Each row has a name. Each piece below is followed by the name of the row it came from, unless a question asks for something else. Each question is about the rows just above it.

<136>: [148 104 178 128 117]
<127>: [126 129 117 126 126]
<75>: [139 117 139 139 117]
<103>: [125 109  63 108 130]
<16>: [127  98 151 104 138]
<80>: [146 122  38 117 116]
<168>: [154 127 128 101 146]
<90>: [124 118 176 138 133]
q: [138 133]	<90>
Count of [108] in <103>:	1
How many times does <75> hold [139]?	3
How many times does <127> hold [125]?	0
Times [126] occurs in <127>:	3
Count of [127] in <168>:	1
Count of [117] in <90>:	0

<35>: [123 143 151 142 129 150 173]
<7>: [133 140  70 114  70 207 133]
<57>: [123 123 123 123  76  76  76]
<112>: [123 127 151 142  76  83  43]
Count of [124] in <57>:	0
Count of [70] in <7>:	2

<43>: [ 40  40 137 165 162 162]
<114>: [148  30  93  96  44 126]
<58>: [ 83  40 137 137 105  96]
<65>: [167 142 142 114 142 113]
<76>: [ 91 167 142 166  39 119]
<148>: [198 162 137 165  40  95]
Times [40] occurs in <43>:	2
q: [ 91 167 142]	<76>
How many times does <65> hold [142]?	3
[137 105  96] is in which row?	<58>
q: [ 40 137 165 162 162]	<43>
Where do [165 162] appear?	<43>
q: [162 162]	<43>

<60>: [144 138 114  92  75 148 123 123 148  86 148 154 141  92 148 120 161  95
 144  92 124 135 203 148  99]
<18>: [112 104 124  91 168  28 111 110 204  88 150 122  88  98 114 113 131  91
 191 128 116 155  42 162 129]
<42>: [166 162 113 126 121 132  94 142 176 134 171 140 155 168  97  80 128 135
 148 121 150 145 132  91 137]
<20>: [ 96 116 132 106 175  34 118 129 210  95 144 119  87 105 119  86 124  95
 188 140 139 153  27 164 116]
<106>: [101  95 127 100 180  28 117  98 198  90 150 114  94  98 123 105 134  96
 199 138 127 152  39 159 132]
<157>: [166 154 117 128 157 145  99 141 174 117 169 135 147 169 111  73 169 130
 136 128 158 143 138 102 136]
How many times does <60> hold [148]?	5
Count of [170] in <157>:	0
[148 120 161  95] is in which row?	<60>
Where do [161  95 144] appear?	<60>

<137>: [176  35  84 143 177 111 131  68 149  76  45 171 133 150 119  96 185 102
 155 201 115 154 151 140  47  94 122  40 145  55 193 101 183 140 129 118
  27  99 122 212 156 115 146 119 166  42 195 151 154  96 175 132  87 118
 168 111 142 111  90 106]
<61>: [157  44  64 159 176 107 106  62 148  67  61 157 140 156 116 109 187 107
 154 178 135 153 164 117  80 115 106  46 132  45 177  87 189 139 137 123
  31 101 117 198 166 134 140 122 173  46 193 162 165 100 189 130 114 119
 158 130 135 129  93  94]
<122>: [164  52  68 141 143 107 130  86 135 115  69 155 139 149 146 101 155  97
 131 174 133 135 167 135  68 103  99  96 104  78 155 106 179 115 170  93
  51 101 101 169 149 130 146 129 133  69 170 148 174  82 184  98 119 104
 153 120 129 114  92 107]
<153>: [180  73  88 124 139 106 134 112 103 121  79 178 131 156 176 101 157  76
 110 175 132 119 156 153  51  92 103  76 116 116 179  95 203 119 191  88
  35  92 118 148 162 117 132 133 124  96 165 115 164  67 189  75 118  99
 138 109 144 123  89 102]
<100>: [134  69  77 149 160 108 114  86 131  91  58 161 137 155 135 112 178  95
 131 174 131 148 169 124  59 105 105  59 121  58 181  91 187 123 158 112
  29 104 111 182 154 130 132 125 144  53 173 158 164  87 191 108 113 112
 152 133 143 122  86 100]
<102>: [164  58  55 147 140 100 139  82 138 121  68 142 146 140 142 105 163 108
 145 165 139 137 170 139  78 113  95 104  97  69 193 114 170 121 165 105
  59 100 100 178 146 146 150 135 143 129 100 158 168  80 189 100 129 114
 156 129 125 114 110 105]
<97>: [181  55  78 140 153 108 135  90 133 106  56 163 139 146 141 101 177  96
 135 183 126 141 160 145  52  96 111  65 124  70 186 105 185 125 159 107
  34 102 115 186 154 127 138 129 144  67 173 147 159  81 189 105 105 110
 154 124 138 116  94 108]
Which row holds [ 59 105 105  59 121  58 181]?	<100>
How many times does <122> hold [115]?	2
[133  69] is in which row?	<122>
How many times does <102> hold [100]?	5

<41>: [ 95 180 130 195]
<12>: [122 130 180  61]
<92>: [130 130 130 130]
How many times does <92> hold [130]?	4
The row with [130 180  61] is	<12>
[130 130 130 130] is in which row?	<92>
q: [180 130]	<41>
Where do [130 180] appear?	<12>

<77>: [163 135 132  78 140  98  76 116]
<98>: [ 79   7 188 132 152 131 133 103]
<85>: [ 98 132  97  97  98  98 140  98]
Count of [98] in <85>:	4
q: [132  78 140  98  76]	<77>
q: [ 78 140  98  76 116]	<77>
Times [131] occurs in <98>:	1
q: [132  97  97  98  98 140]	<85>
Times [163] occurs in <77>:	1

<38>: [ 70 159 102 139  96 102 161 138 157 131 109 119 103 129 109 134 121 137
  88 170 159 136 158]
<44>: [ 93 154  94 123  94 123 181 170 147 116  64 153  92 106  40  79 106 146
 113 129 150 145 155]
<59>: [211 130 157  97 161 173 126 152  77 122 166  75 114 137 160 153  83 129
 174  47  93 125  97]
<151>: [ 76 131 109 143  93 107 113 131 107 119 121 109 131 109 134 129 103 151
 135 116 106 135 144]
<143>: [149 139 122  97 143 118 186 195 119 107  85 119  74 115  47  95  76 152
 147  76 134 149 137]
<139>: [ 78 125 121 130  96 126 146  85 114 106 132 140 121 149 139 125 121 121
 118 150  96 148 146]
Which row holds [149 139 125 121 121 118]?	<139>
How many times does <139> hold [121]?	4
q: [119 121 109 131 109 134 129 103]	<151>
[109 134 129 103] is in which row?	<151>
q: [106 132]	<139>
Which row holds [ 93 107 113 131 107 119 121 109 131 109 134]?	<151>
How many times does <151> hold [131]?	3

<95>: [ 52 131 169 153  52 132 146]
<8>: [109 121 169  31  56 129 115]
<2>: [142 143 197 153  52 132 136]
<62>: [125 121 169  31  56 132 146]
The row with [109 121 169  31  56 129 115] is	<8>
The row with [142 143 197 153  52 132 136] is	<2>

<89>: [ 91 129 200  96 201 107  99 138 165  87]
<31>: [ 76 104 187  95 239 164 122 130 130  59]
<155>: [ 90 122 201 100 201 105  98 137 156  88]
<123>: [ 78  73 156  80 207 135 118 161 183  89]
<175>: [ 63 156  87  80 207  87 118  87 156 161]
<13>: [ 99 104 200 123 223 112  96 135  88  84]
<48>: [187 122 130  76  95 164 104 239 183  89]
<36>: [ 62  87 158  96 233 132 142 180 167  57]
Where do [100 201 105  98 137 156  88] appear?	<155>
How many times does <175> hold [156]?	2
Count of [87] in <175>:	3
q: [ 76 104 187  95 239 164 122 130]	<31>
q: [156  80 207 135 118 161 183  89]	<123>

<124>: [131  75  68  68  67 130 130]
<24>: [135 136 249 158 135 242 133]
<70>: [113 189 192 156 192 159 108]
<34>: [135 242 249 158 249 157 133]
The row with [135 242 249 158] is	<34>
Count of [68] in <124>:	2
q: [156 192]	<70>
How many times does <70> hold [158]?	0
How many times does <24> hold [136]?	1

